128 stands for zero in the data rows.
Here are some points:
[129 102 125 110 131 130 143 137 144]
[130 131 118 147 115 125 105 133 107]
[103 123 135 116 132 140 143 145 153]
[121 123 111 137 139 134 109 111 141]
[104 138 136 124 159 156 112  99 147]
[160 113 123 118 131 123 137 101 141]
[115 124 114 108 135 127 142 135 121]
[138 141 132 136 102 130 117 138  82]
[117  97 134 102 180 131 133  96 203]
[145 111 150 132 149 142 117 122 164]
[152 154 109 164 107 109 140 162  62]
[117 111 137 119 151 145 105 126 154]
[117 121 130 110 153 132 125 132 134]
[ 75 175 144 147 156  86 150 161  73]
[ 93 176 115 161  87  97 142 143  67]
[142  44 125  66 187 161 137  70 255]
[199   9 116  61 160 155 141  47 237]
[122 149 137 123 120 119 106 156  95]
[ 94 140 130 136 132 128 118 167 114]
[151 106 105 126 139 134 119 110 165]
[160   1 121  55 191 163 136  44 255]
Here are 18 more points, each followed by its number:
[127 153 140 141 136 115 131 149 109] 0
[ 83 194 141 145  95 118 123 204  69] 1
[128 139 171 155 109 146 103 135 146] 2
[167  35 119  91 157 159 158  33 249] 3
[114 188 140 143 144  17 109 156  65] 4
[125 103 125 107 118 139 145 122 161] 5
[162  92 125  99 143 152 106 133 164] 6
[125 150 146 146  92 118 131 136  89] 7
[103 169 139 142 125 103 123 158  92] 8
[ 85 190 114 164  69 107 131 181  38] 9
[121 108 101 105 146 127 140 132 152] 10
[129 171 143 144 102 114 108 158  67] 11
[ 87 191 132 147  87 115 136 194  68] 12
[137  98 121 119 117 136 135  84 159] 13
[127 162 135 152  95 139  97 171  99] 14
[141  90 121 123 122 132 139  88 159] 15
[142 133 116 139  86 123 138 102 107] 16
[150  89 142  99 136 168 136  54 194] 17
Which three of these numbered points are nearest to each point below, ignoring the direction in which the first points spread most? Their numbers follow each, nearest first.
[133 149 135 133 116 129 118 135 102] > 11 7 0
[121 125 117 134 122 134 110 134 124] > 9 11 14
[179  79 119  98 139 147 141  73 176] > 16 15 13
[ 98 209 115 194  73 100 100 195  21] > 14 11 6
[124 189 144 148 101 110 115 180  48] > 11 6 0
[106 130 115 111 148 136 143 128 136] > 10 8 12
[165 118 132 131 112 134 131 118 137] > 7 11 15
[ 88 239 154 208  84  93 120 242   0] > 0 8 1
[158  72 134  96 187 154 125  80 237] > 0 8 11
